In the rows, zero is written as 128.
Rotation paths and how fast each direction turns (degrees per step):
Each turn is a multiple of 5 degrees from 10 to 175, or 0.
Each row of a path follows its step; steps can be skipped.
path 1
step 0: [129 132 135 127 117 131 131 120 128 135 119 133 126 130 128 132 135 137
 128 113 129 119 122 128 127 141 130 125 144 131 133 126 131 122 130 127
 128]
step 1: [134 137 131 133 110 135 129 130 124 124 127 127 132 131 129 124 138 128
 128 128 116 129 120 122 115 122 126 130 141 127 130 130 133 120 132 131
 132]
step 2: [126 127 127 128 113 130 135 134 123 126 139 113 120 126 120 120 127 135
 127 131 124 128 120 136 126 124 129 126 138 127 120 125 130 126 127 136
 119]
step 3: [132 132 132 127 123 131 131 127 127 139 136 122 116 130 122 132 125 139
 131 123 120 120 127 128 135 139 128 123 142 135 127 139 121 129 125 126
 127]
step 4: [132 130 128 130 122 128 123 135 118 125 133 137 131 128 127 135 134 136
 126 136 116 126 121 126 128 125 126 131 141 141 136 140 129 122 125 123
 133]
step 5: [115 124 122 126 117 125 128 133 118 124 133 130 126 131 133 130 135 133
 121 133 134 132 117 141 120 127 132 127 137 137 127 132 124 125 123 135
 122]
step 6: [121 137 131 127 120 131 128 130 130 135 126 129 123 139 125 128 118 130
 128 125 129 133 127 133 120 141 133 126 135 138 118 139 116 126 126 137
 130]
step 7: [133 129 134 129 124 125 120 134 126 128 128 129 132 131 121 123 116 136
 125 134 123 135 125 128 126 136 118 134 135 140 126 132 132 113 126 128
 140]
step 8: [126 117 126 123 121 121 128 128 123 127 125 122 133 125 131 130 125 130
 122 119 135 128 115 138 126 134 120 128 142 139 131 122 134 119 122 125
 128]
step 9: [126 138 131 127 114 133 130 125 126 133 118 136 133 130 123 129 132 126
 131 112 130 127 118 132 121 140 134 123 140 131 126 127 129 125 132 128
 126]
[126 129 132 129 127 130 128 126 131 122 128 125 127 131 128 130 128 128
 128 130 130 130 130 125 125 127 131 128 128 127 128 129 129 127 126 134
 128] -> 80
[129 131 129 127 131 127 128 125 126 129 128 126 127 129 126 130 128 129
 126 124 130 124 126 135 127 126 127 128 126 127 125 131 130 129 126 130
 127] -> 120
[126 126 127 128 129 126 126 128 126 129 127 130 127 130 122 125 126 126
 127 126 128 125 129 126 127 130 131 125 131 127 129 125 125 132 126 130
 125] -> 115
[127 129 130 127 131 126 128 124 129 130 130 128 123 126 128 130 121 130
 127 131 127 128 129 128 128 127 127 125 131 129 130 126 131 127 130 126
 130] -> 90
path 2
step 0: [132 128 131 124 138 124 131 127 120 135 129 122 138 123 124 119 133 135
 124 128 140 128 122 129 127 126 134 135 122 129 131 140 119 124 143 125
 125]
step 1: [132 120 121 125 129 123 141 131 129 125 119 134 130 130 120 136 123 132
 126 112 137 127 120 124 123 127 134 118 129 129 124 136 132 133 120 124
 127]
step 2: [124 125 122 126 124 121 138 124 132 132 128 122 125 120 128 117 128 117
 129 124 118 123 121 130 136 120 131 129 132 125 132 144 119 129 131 135
 133]
step 3: [122 123 128 134 128 122 141 132 119 135 135 124 132 124 115 125 122 138
 125 131 131 126 120 134 124 134 115 127 126 131 122 125 131 135 126 138
 131]
step 4: [131 138 130 125 129 118 131 112 124 126 125 126 116 138 120 119 131 128
 132 130 136 126 114 132 126 120 132 127 134 134 128 132 132 122 125 129
 125]
step 5: [118 133 122 117 129 122 129 142 123 131 119 127 133 124 118 131 138 133
 126 132 133 122 133 133 132 126 125 123 130 137 127 142 127 124 126 128
 136]
step 6: [122 127 125 121 115 129 140 129 124 139 125 131 130 141 124 129 126 126
 133 130 126 121 120 124 126 128 142 139 135 122 123 129 131 135 123 133
 127]
step 7: [111 136 124 132 127 124 133 116 130 136 120 125 115 129 121 125 129 129
 126 129 124 134 137 128 132 132 125 124 122 134 128 132 127 140 134 133
 134]
step 8: [114 138 131 136 140 127 133 124 123 137 136 128 140 132 124 136 134 126
 137 129 134 123 126 137 127 119 128 131 135 130 129 122 130 130 123 127
 125]
step 9: [121 134 128 130 124 135 127 122 122 122 108 130 128 131 126 129 132 136
 119 140 127 120 120 125 125 118 133 120 126 126 136 126 129 132 125 126
 132]
[131 130 129 129 132 127 126 129 126 124 127 130 129 129 128 131 130 131
 128 131 131 130 126 129 131 126 128 130 127 128 132 132 130 130 127 126
 126] -> 85
[131 128 131 129 127 129 131 127 128 126 127 132 127 128 124 130 128 129
 128 129 129 127 127 123 122 128 127 130 132 125 126 126 126 131 126 128
 127] -> 140
[129 130 128 131 131 127 127 124 128 128 128 126 128 129 128 130 127 128
 125 130 128 124 129 135 124 130 125 128 130 127 128 127 128 126 130 130
 126] -> 80
path 3
step 0: [136 131 127 131 130 124 120 122 115 136 121 135 128 136 137 124 117 126
 129 125 125 132 121 130 123 133 118 128 136 116 131 133 118 139 135 133
 116]
step 1: [125 128 126 126 133 128 126 133 115 125 124 134 122 127 133 131 139 114
 127 120 135 128 118 120 124 133 130 119 112 134 131 122 119 136 125 137
 118]
step 2: [130 132 132 108 135 127 124 121 127 121 133 130 133 138 129 135 129 121
 130 123 134 120 126 132 118 133 123 143 128 122 136 121 128 132 119 138
 132]
step 3: [128 135 125 127 129 135 121 121 127 118 128 123 132 128 125 139 132 121
 126 120 136 132 141 114 117 126 122 122 122 122 136 131 125 133 128 111
 134]
step 4: [131 134 122 127 127 128 123 116 117 134 139 121 138 135 134 142 124 144
 140 131 134 130 128 124 122 132 132 125 128 122 125 123 127 124 123 125
 118]
step 5: [131 123 115 128 135 115 128 123 114 134 123 125 131 121 131 121 124 126
 126 118 124 139 133 126 119 128 118 132 123 125 127 126 120 127 132 122
 112]
step 6: [137 131 124 132 127 130 123 127 116 126 123 137 125 140 132 129 121 121
 133 126 129 135 124 140 124 145 131 127 112 128 124 126 123 140 126 136
 123]
step 7: [126 132 129 124 130 124 122 123 129 121 125 134 119 134 133 134 139 118
 123 127 130 126 122 123 124 132 121 138 133 125 139 121 105 135 124 131
 119]
step 8: [124 141 128 112 131 141 129 125 112 119 129 129 130 136 136 133 135 131
 122 123 134 128 130 123 118 122 126 124 119 123 134 129 131 135 126 134
 136]
step 9: [128 136 130 124 132 126 121 123 117 132 136 124 133 125 121 142 119 122
 142 122 134 122 130 119 116 128 118 126 135 126 130 116 123 125 126 119
 131]
[133 129 130 128 127 131 129 129 125 128 128 131 126 127 128 126 124 124
 127 128 128 129 131 130 125 129 125 127 129 126 129 132 131 126 129 126
 132] -> 125
[130 128 129 128 130 129 131 125 125 125 128 125 125 131 129 129 128 128
 133 131 126 128 124 130 130 130 130 126 128 130 126 126 131 128 124 126
 129] -> 155
[129 127 126 133 131 126 129 129 127 126 128 130 131 131 130 125 130 130
 128 125 131 127 129 127 130 130 127 126 129 125 130 123 128 127 128 128
 131] -> 0
path 4
step 0: [116 120 134 134 135 131 116 124 124 123 134 130 130 135 125 134 131 140
 130 121 131 119 122 122 129 129 134 132 120 133 137 126 125 129 119 117
 141]
step 1: [117 118 139 130 127 142 126 139 129 135 125 132 123 131 120 123 133 130
 128 130 129 125 124 124 115 123 122 130 124 122 141 128 137 132 133 139
 124]
step 2: [132 125 124 139 136 122 132 128 122 135 141 122 130 129 117 127 134 135
 122 126 131 114 120 116 124 135 129 130 124 119 129 116 125 121 135 126
 121]
step 3: [129 128 128 129 147 129 131 127 134 134 130 137 126 128 121 127 132 132
 121 116 131 119 127 129 116 120 122 130 139 143 134 137 131 131 128 128
 131]
step 4: [124 134 135 142 129 135 135 132 121 122 131 128 129 132 121 132 123 126
 118 124 122 127 128 123 129 123 119 136 129 134 125 108 140 135 132 124
 130]
step 5: [138 133 119 125 132 132 138 134 119 137 126 132 135 123 116 128 137 122
 140 136 125 113 129 125 129 129 125 123 132 131 136 125 138 135 130 127
 132]
step 6: [126 131 132 136 132 124 122 130 113 128 126 138 131 137 121 131 130 136
 123 124 117 121 118 130 128 131 129 117 130 135 122 127 121 139 115 118
 132]
step 7: [109 131 127 137 119 146 134 133 124 137 124 125 123 131 128 121 133 126
 129 133 121 120 136 130 120 127 123 123 130 137 137 132 129 129 125 124
 127]
step 8: [122 128 125 130 122 133 135 121 118 125 138 134 125 126 110 128 135 124
 131 131 126 121 123 124 121 136 144 130 131 124 123 116 120 130 125 130
 119]
step 9: [127 137 127 133 135 129 142 142 132 129 132 131 123 130 125 126 133 137
 129 120 132 119 125 136 124 128 137 134 132 129 136 143 127 130 113 128
 124]
[126 127 127 127 127 131 132 132 126 129 130 126 125 123 130 125 127 128
 126 128 125 129 129 128 131 127 123 127 126 126 128 125 125 128 131 129
 130] -> 125
path 5
step 0: [128 135 131 138 130 129 121 134 133 121 132 134 129 135 131 127 138 126
 138 114 126 137 127 114 128 141 129 127 126 121 125 128 133 123 126 127
 130]
step 1: [118 134 123 132 130 126 126 127 132 136 119 136 117 135 122 121 125 141
 123 136 132 124 132 130 114 129 127 124 132 134 132 119 133 125 132 124
 130]
step 2: [136 120 120 132 131 138 126 143 131 125 125 134 140 130 131 128 131 129
 134 119 126 136 133 123 123 133 125 129 125 125 129 127 127 137 133 135
 140]
step 3: [113 127 130 134 124 116 121 129 130 132 123 126 123 137 124 126 130 134
 134 123 134 132 119 121 124 131 138 119 125 130 124 118 129 122 137 127
 124]
step 4: [125 116 129 136 134 138 125 136 134 133 129 140 130 123 130 123 137 136
 126 131 126 126 137 129 118 138 122 129 134 136 126 135 126 134 126 125
 130]
step 5: [125 136 125 133 124 128 117 137 130 127 121 123 122 135 138 126 124 128
 139 128 134 143 126 120 125 133 131 121 124 126 137 127 126 123 128 137
 135]
step 6: [129 123 127 139 137 127 132 127 137 129 130 143 123 136 124 128 141 135
 132 124 131 125 131 136 122 137 133 128 130 130 123 119 135 122 129 123
 124]
step 7: [123 134 122 128 126 133 118 146 129 130 125 129 130 131 122 119 121 137
 125 127 121 129 129 116 123 134 121 126 133 125 132 129 131 129 131 129
 140]
step 8: [126 126 123 137 131 126 126 122 130 133 116 136 130 135 135 133 135 129
 134 120 138 133 133 127 115 127 134 123 116 129 126 121 126 134 137 130
 126]
step 9: [122 114 136 130 131 132 129 142 133 126 133 128 130 130 121 118 130 138
 129 130 127 131 119 121 126 140 128 124 137 137 127 120 129 125 130 130
 132]
[131 124 128 128 128 127 127 128 126 128 125 133 131 128 130 126 130 128
 128 129 128 128 131 134 128 129 126 130 128 127 128 127 130 130 127 127
 122] -> 160
[123 130 129 127 128 126 123 128 124 128 129 127 130 133 130 126 123 129
 129 130 125 131 129 128 129 125 128 129 128 128 127 125 129 126 126 129
 127] -> 160
